[[-22 -24 -15]
 [ 18  22  19]
 [-12 -22 -52]]
|
[-22  22 -52]

[[-18  -6 -21]
 [ 17  23  15]
 [ 32  -2  50]]
|
[-18  23  50]

[[ 12 -60   6   4  21]
 [ -7 -37  -8 -11  25]
 [-49 -24 -56   0  22]]
|
[ 12 -37 -56]

[[-35 -24]
 [ 50  58]]
|
[-35  58]

[[-33 -12   1   8]
 [ 30  58  21  19]
 [-49 -13  -6   8]]
|
[-33  58  -6]

[[ 23  26 -32]
 [-26   6  60]
 [-23 -17  25]
 [-14 -12  15]]
|
[23  6 25]

[[-18   4]
 [-14 -43]]
|
[-18 -43]
---
[[ 29  18 -10 -26  -9  -5]
 [-56 -27  -7  24  -4 -28]
 [-51 -27 -52  29  -4 -32]
 [ 26  20  61 -12  -3   4]
 [ 17  27 -22  -6 -11   6]
 [ 13  21 -40 -20   1 -14]]
|
[[ 18 -10 -26  -9  -5  29]
 [-27  -7  24  -4 -28 -56]
 [-27 -52  29  -4 -32 -51]
 [ 20  61 -12  -3   4  26]
 [ 27 -22  -6 -11   6  17]
 [ 21 -40 -20   1 -14  13]]

[[ 19  13  29 -22  12 -11 -53 -12  22 -50  19  22 -32  25  20  17]
 [-31 -19  -2   6  38  -1   5 -13  -1   2 -21 -27  -3  -3   9 -14]]
|
[[ 13  29 -22  12 -11 -53 -12  22 -50  19  22 -32  25  20  17  19]
 [-19  -2   6  38  -1   5 -13  -1   2 -21 -27  -3  -3   9 -14 -31]]

[[  2  -4  53   3  12 -12]
 [ 17 -33 -36  -4 -45 -20]
 [ 29 -12 -10  39  40  25]
 [-23 -18  -8  -7  -5 -32]
 [-19  12  12 -33 -12  15]
 [-19   4  -8 -23   0  16]
 [-10  -3  -7   3   0   0]
 [ -1   7   1  -2   4   5]]
|
[[ -4  53   3  12 -12   2]
 [-33 -36  -4 -45 -20  17]
 [-12 -10  39  40  25  29]
 [-18  -8  -7  -5 -32 -23]
 [ 12  12 -33 -12  15 -19]
 [  4  -8 -23   0  16 -19]
 [ -3  -7   3   0   0 -10]
 [  7   1  -2   4   5  -1]]

[[-24  -5  -5 -18]
 [-15  -9  -7 -14]
 [-24   4   2 -13]
 [ 20 -14  -8   5]
 [-19 -13  -9 -19]
 [  6 -51 -32 -24]
 [ 24   5   4  18]]
|
[[ -5  -5 -18 -24]
 [ -9  -7 -14 -15]
 [  4   2 -13 -24]
 [-14  -8   5  20]
 [-13  -9 -19 -19]
 [-51 -32 -24   6]
 [  5   4  18  24]]

[[ 16  -3  17   8  -4  -4 -13   2  -1  13  19   0   8  -6]
 [-18 -10 -21   2   1   4   9   1  -2 -18  -3  -6 -16  44]
 [-11   9 -18  10  14   8  23   5   2  -5  -5  -2   1  16]
 [-10  10  -8   1  13   7   2   4   7  -3  -3  -3  -3   8]]
|
[[ -3  17   8  -4  -4 -13   2  -1  13  19   0   8  -6  16]
 [-10 -21   2   1   4   9   1  -2 -18  -3  -6 -16  44 -18]
 [  9 -18  10  14   8  23   5   2  -5  -5  -2   1  16 -11]
 [ 10  -8   1  13   7   2   4   7  -3  -3  -3  -3   8 -10]]

[[ -2 -18 -15 -38 -20  51]
 [ -8  -3  11  14  11 -25]
 [-17 -11   8  -9  -3  26]
 [ -9 -15   9  -5   0  47]
 [ 22  19 -25 -20  10  37]]
|
[[-18 -15 -38 -20  51  -2]
 [ -3  11  14  11 -25  -8]
 [-11   8  -9  -3  26 -17]
 [-15   9  -5   0  47  -9]
 [ 19 -25 -20  10  37  22]]
---
[[ 39 -42 -10  51 -14 -19]
 [-40  24   7 -17 -30   6]]
|
[[-19   6]
 [-14 -30]
 [ 51 -17]
 [-10   7]
 [-42  24]
 [ 39 -40]]

[[-28   0 -49   0]
 [ 44   0  -2   0]
 [-24  -1 -52   1]
 [ -5  -2  -2   2]
 [-15   1  14  -1]
 [ 12   1  -4  -1]
 [ -5   1  36  -1]]
|
[[  0   0   1   2  -1  -1  -1]
 [-49  -2 -52  -2  14  -4  36]
 [  0   0  -1  -2   1   1   1]
 [-28  44 -24  -5 -15  12  -5]]

[[  3 -11   4]
 [ 17  -3  55]]
|
[[  4  55]
 [-11  -3]
 [  3  17]]

[[ 40  10  14 -10  31]
 [ 55  -6 -16  12 -25]]
|
[[ 31 -25]
 [-10  12]
 [ 14 -16]
 [ 10  -6]
 [ 40  55]]

[[ -6  29 -20  52  42  10  20]
 [ 32 -37  23 -15  42  19 -31]
 [-24  32  -7  21  42   9  22]]
|
[[ 20 -31  22]
 [ 10  19   9]
 [ 42  42  42]
 [ 52 -15  21]
 [-20  23  -7]
 [ 29 -37  32]
 [ -6  32 -24]]

[[ 43  23  -4]
 [  9  10   0]
 [-37 -10  12]
 [ 38 -29 -34]
 [-31 -45  21]
 [-24 -41   5]
 [ 35  16 -20]
 [-15 -10 -28]]
|
[[ -4   0  12 -34  21   5 -20 -28]
 [ 23  10 -10 -29 -45 -41  16 -10]
 [ 43   9 -37  38 -31 -24  35 -15]]

[[-39  43 -13 -34  21   7   8 -36  36  34   3  18   0]
 [ 20  26  46 -16 -18  45  -4  23 -19  34  32 -38  34]]
|
[[  0  34]
 [ 18 -38]
 [  3  32]
 [ 34  34]
 [ 36 -19]
 [-36  23]
 [  8  -4]
 [  7  45]
 [ 21 -18]
 [-34 -16]
 [-13  46]
 [ 43  26]
 [-39  20]]

[[ -1   1  -1   0   1]
 [-13 -19  31  -2 -19]
 [ -2  -4   1   0   0]
 [ 21  14 -13   8   4]
 [ 16  46   1 -24   2]
 [  1   0   0   0   1]]
|
[[  1 -19   0   4   2   1]
 [  0  -2   0   8 -24   0]
 [ -1  31   1 -13   1   0]
 [  1 -19  -4  14  46   0]
 [ -1 -13  -2  21  16   1]]
---
[[-16  35  19]
 [  9 -32  -1]
 [ 61  42 -33]]
|
[ 19 -32  61]

[[-34 -44]
 [-52   5]]
|
[-44 -52]

[[ 12  10]
 [ -1 -13]
 [-44 -25]
 [-18  12]]
|
[10 -1]

[[-16  32  -8 -19  -3]
 [ -5  56  -9 -39  30]
 [ -8  36   2 -22 -40]
 [-12 -36  -5  39   7]]
|
[ -3 -39   2 -36]

[[11 11]
 [ 8  7]
 [35  0]
 [ 0 58]]
|
[11  8]

[[ -5  18 -29 -25  -8]
 [  9  -7   8   0   3]
 [-26  53   9   6  26]
 [-50   4  53  15 -12]]
|
[-8  0  9  4]

[[-33  39 -13  16  19]
 [ 39  27 -48 -30  16]
 [ 50 -22 -16   7   4]
 [  9 -45 -16  48  33]
 [ 42  28  28  -7 -32]]
|
[ 19 -30 -16 -45  42]
---
[[ 52 -53  49   4   9]
 [ 18  35  20  -8 -29]]
|
[52 35]

[[ 43  22]
 [  8 -22]]
|
[ 43 -22]

[[ 52  -7 -14  -2]
 [ 17  -3 -17  -9]
 [-55   1   9   3]
 [ 49  10  -9   8]
 [-36 -45  21 -34]]
|
[52 -3  9  8]

[[-43   6]
 [-59  33]
 [-20 -18]]
|
[-43  33]

[[ 27   2 -21  -5]
 [ 19  15  -9  -5]
 [  3   8 -33 -44]]
|
[ 27  15 -33]

[[-10 -10]
 [-33 -44]
 [-34 -49]
 [ 59   4]
 [ 19 -16]]
|
[-10 -44]
